X: rows in 3 groups, each row roughly a mix of its group's directions:
X (130 x 12):
-24  -20  -1  0  1  -9  14  15  -1  26  -14  11
25  4  13  -15  -5  -1  17  7  3  18  -25  -10
-3  -11  9  -31  -29  7  1  -4  -13  5  5  13
22  -11  -23  22  4  -6  -13  -6  15  -3  2  -19
21  3  1  4  6  13  -26  6  14  -15  24  -9
2  1  15  7  26  -2  3  18  2  25  -25  -3
-19  6  -20  -9  15  -5  -31  12  -6  4  13  -7
16  2  -5  6  8  20  -2  13  28  4  3  -26
4  7  -9  21  23  -1  -22  -18  22  4  8  -6
-9  -2  9  -27  -30  5  -7  6  -20  -4  11  -4
5  0  -3  -6  8  3  -31  -26  -14  -1  18  -13
9  -3  2  -27  -31  0  -13  -14  -15  2  9  -6
14  7  -3  -19  -26  10  -17  21  -6  -9  15  -1
5  8  12  10  24  -18  11  0  -2  -3  -34  -3
5  8  15  5  19  -3  9  -13  -2  23  -18  26
4  13  -3  -13  -13  -5  -30  -10  -21  -10  18  7
-4  15  -14  16  34  1  -1  4  19  -10  -1  -12
5  -23  14  -16  -34  5  -3  -2  0  -4  -2  16
34  -8  16  6  12  9  3  -1  -6  11  -24  4
-5  1  -16  6  -12  3  -21  -8  11  -21  31  -3
29  15  5  7  -13  -11  -22  -20  -9  -4  -5  -7
14  19  -9  7  4  -8  -35  -1  -7  -12  16  -7
9  9  10  -9  -3  21  32  5  9  17  -15  -8
-7  -18  0  15  16  -2  11  -34  6  16  -1  -7
1  5  20  -5  14  -13  23  2  -2  13  -30  -8
-4  7  13  -20  -15  1  27  21  -4  14  -14  4
-28  17  -13  -3  21  4  -17  1  -7  5  20  2
0  11  -16  -1  -20  0  -14  32  -8  -19  8  -3
-9  10  -21  -12  -11  -5  -22  5  0  -18  25  -11
9  -6  24  14  24  -13  0  -11  -6  11  -17  17
22  -3  30  0  5  1  22  0  13  7  -18  6
13  -8  17  6  34  0  10  -9  -10  4  -17  12
6  -16  1  22  3  -15  -24  -13  -3  -24  7  10
3  4  30  -11  11  0  16  -1  -3  0  -8  32
10  5  27  -3  22  -12  -8  -10  -14  5  -18  18
-3  -17  6  -19  -32  5  13  7  -17  -6  3  12
-5  6  -12  20  7  3  -18  -19  26  3  21  4
12  4  21  -17  7  -7  9  14  -22  9  -25  -1
-24  -11  5  -15  -4  23  29  4  9  7  0  3
-11  -9  17  -11  -9  -1  28  2  -14  15  -16  18
-13  2  -17  -9  -33  1  -5  8  5  -12  24  -4
-11  8  -5  -1  0  9  27  5  32  20  0  -6
5  -2  -17  12  -6  3  -14  -4  31  -4  9  -26
1  -19  19  -14  -6  -3  20  1  -20  4  -23  11
21  -11  23  8  13  0  13  -1  4  13  -28  5
-2  0  8  -9  -15  4  32  16  19  14  -14  7
15  12  -7  14  -22  -10  -21  -23  -5  -11  1  -10
31  19  3  9  9  -8  0  4  18  13  -16  -14
-5  8  -18  19  24  12  0  -13  -4  16  15  17
-3  5  10  17  3  -28  -18  24  -14  -5  -4  -8
0  -4  13  -10  -1  0  25  12  -21  7  -24  20
27  -13  -13  1  5  -7  -23  -3  -8  -24  -5  -12
12  -4  13  -26  -27  -6  -10  -7  -20  1  2  11
18  9  12  -8  13  8  11  8  11  24  -25  12
-6  6  -13  8  2  10  -18  -11  26  6  29  -9
-12  12  -14  2  -18  1  -18  -6  -3  -18  31  2
-11  26  -6  -7  -8  0  -20  6  21  -1  15  -20
13  -5  22  -6  4  -9  -3  13  -23  4  -26  17
-21  2  13  -17  1  -5  -3  -20  -22  0  12  23
15  10  16  -1  16  -2  7  13  -7  15  -34  5
6  -6  14  -21  -28  -12  9  10  -15  -4  -12  -17
-5  -2  18  -4  24  -5  23  4  -12  11  -26  6
9  -8  22  4  5  4  31  -2  5  16  -22  8
-8  -13  9  3  44  -2  5  4  -2  4  -8  11
17  3  8  14  9  -11  -37  -11  -10  -7  6  9
16  10  -16  3  -18  2  -26  22  5  -17  4  -9
10  1  21  -16  -7  -1  17  -3  -14  20  -18  20
25  4  -6  4  -2  0  -5  -26  -26  -21  -1  0
-7  -1  -17  -12  -22  12  3  -22  4  -15  24  9
1  -19  1  -7  -18  2  33  12  7  11  -19  -2
5  18  -6  1  -3  -2  -38  -4  -5  -10  22  -2
15  9  -16  21  26  10  -8  -4  24  -2  3  -7
25  14  -2  5  11  6  -17  -8  22  3  14  -21
9  -8  20  -15  5  -2  13  8  -26  7  -25  9
-18  -8  -16  22  2  4  10  11  9  -27  13  11
0  -3  3  -24  -36  6  7  14  -5  10  10  -9
0  -15  12  6  18  -1  18  -12  3  23  -28  0
-17  23  -3  0  21  11  21  11  18  9  5  9
13  -5  13  -23  -29  -7  0  13  -15  -3  -10  -14
12  1  -3  26  -14  -13  -24  -23  3  -9  -7  -9
-27  -23  14  -15  -5  0  19  -2  -10  15  -3  7
26  17  -5  4  -18  -2  -15  -22  -14  -11  0  -10
-7  15  -19  13  -2  3  -12  0  30  -2  22  -12
-3  -3  -11  -9  -3  17  -20  -18  6  -7  34  -7
-34  -13  -10  -4  2  2  26  12  7  12  -4  1
27  14  -6  7  5  -3  -11  -8  25  10  5  -23
-29  -6  9  -1  -2  -15  33  -1  0  4  -8  -12
10  -24  2  12  19  -2  7  -12  -24  -9  -9  19
5  8  9  15  15  -15  3  23  1  14  -25  -16
-4  13  -18  4  13  19  0  -25  7  -18  17  13
0  13  -19  5  -8  2  -20  6  6  -25  26  -8
-21  -7  12  -18  -2  -2  -1  -19  -25  -3  10  22
2  9  -4  7  5  1  16  12  27  23  -13  -22
2  10  1  -24  -26  -7  -21  -11  -17  3  15  -2
19  13  -2  5  4  -17  -31  -14  -16  -10  8  7
-6  22  -15  15  23  8  -13  -3  14  6  22  7
-4  -14  -3  13  -4  -21  -28  -4  -1  -22  15  10
-8  -1  -19  12  8  1  -18  3  15  -21  18  -22
-18  -7  -16  -20  1  7  12  12  -16  -15  23  11
-8  -8  -2  20  19  -12  -15  0  -29  -19  -7  0
3  16  -16  19  28  -3  -19  -6  4  -17  10  -5
2  -9  18  2  -2  4  37  -1  8  13  -19  6
30  -23  9  8  7  -16  -15  -1  0  -11  -17  0
6  -1  16  18  22  -9  -2  -21  -17  9  -13  17
28  4  14  17  13  -4  -23  -11  9  3  -16  -8
-1  18  9  8  34  -10  13  -7  -2  18  -15  1
3  15  -3  20  29  -2  -17  -17  17  3  4  9
23  8  -3  -14  -37  1  7  -4  -10  -10  4  -6
-14  -24  4  -24  -18  15  9  -8  2  12  12  -10
0  -2  -11  -7  -8  1  -29  -19  -14  -5  21  -18
-14  -3  17  -6  1  4  34  11  10  7  -11  20
-5  -2  6  -21  5  20  15  -27  -4  0  1  24
1  -6  12  3  8  8  24  21  13  15  -24  -14
3  -1  20  -11  3  -8  -6  0  -28  -1  -14  29
-1  -14  -4  -23  -33  2  -9  -9  -13  -3  15  7
3  32  -2  -9  7  3  -28  3  5  11  7  -17
2  -14  10  -21  -35  3  12  9  -12  11  -4  0
20  13  -2  13  -26  -8  -17  -23  -4  -10  0  -9
13  10  12  -18  -25  -18  -18  -2  -22  0  1  -1
-19  -14  6  -13  -17  10  33  9  4  7  -5  7
-8  -12  12  -12  -16  -7  26  18  -7  -4  -24  -7
-2  -8  -22  2  -11  0  -18  -10  -6  2  8  -36
-9  -6  -1  16  8  -8  -13  14  -31  -24  -9  2
13  7  -22  3  -12  12  -20  -8  1  10  28  -11
-19  -9  -1  -1  -15  -7  25  17  -13  1  -23  14
14  -13  22  9  14  4  15  4  11  18  -26  5
10  -11  15  -3  16  0  19  8  7  20  -30  -3
15  -8  -3  15  18  -7  -19  -20  -17  -23  1  6
9  3  7  -27  -26  8  -2  23  -18  -4  6  6
-5  -11  19  -16  -32  -1  15  -7  6  7  -4  19
one row of each group, then the others: which group is each in?
11  2  -3  24  -15  -16  -27  -21  1  -10  -4  -7 -> (36)
-15  6  -7  -10  -24  -14  -15  -10  -18  -11  22  6 -> (87)
19  2  -16  10  11  14  -25  -15  -10  6  19  10 -> (61)

10  0  -1  -10  -15  -6  -26  -11  -2  -15  23  -21 -> (61)
4  18  5  -8  6  -5  -31  -13  -22  -8  14  9 -> (87)
0  1  13  14  15  -17  1  24  -3  15  -22  -17 -> (87)
5  5  18  -13  14  1  20  11  -8  22  -26  2 -> (61)
7  1  -7  21  23  -3  -21  -24  17  3  4  -8 -> (61)
-34  11  -15  -7  1  14  14  10  9  18  6  -8 -> (36)
11  3  -3  16  12  -14  -10  6  -15  -27  -22  11 -> (61)
14  24  2  2  5  -13  -17  -13  -21  -16  -3  17 -> (87)
6  -7  13  -20  -25  -13  9  9  -16  -9  -12  -20 -> (61)
-20  -11  5  5  32  -2  15  -6  -14  6  -4  20 -> (36)
9  5  18  2  11  1  18  13  9  -5  -13  35 -> (87)
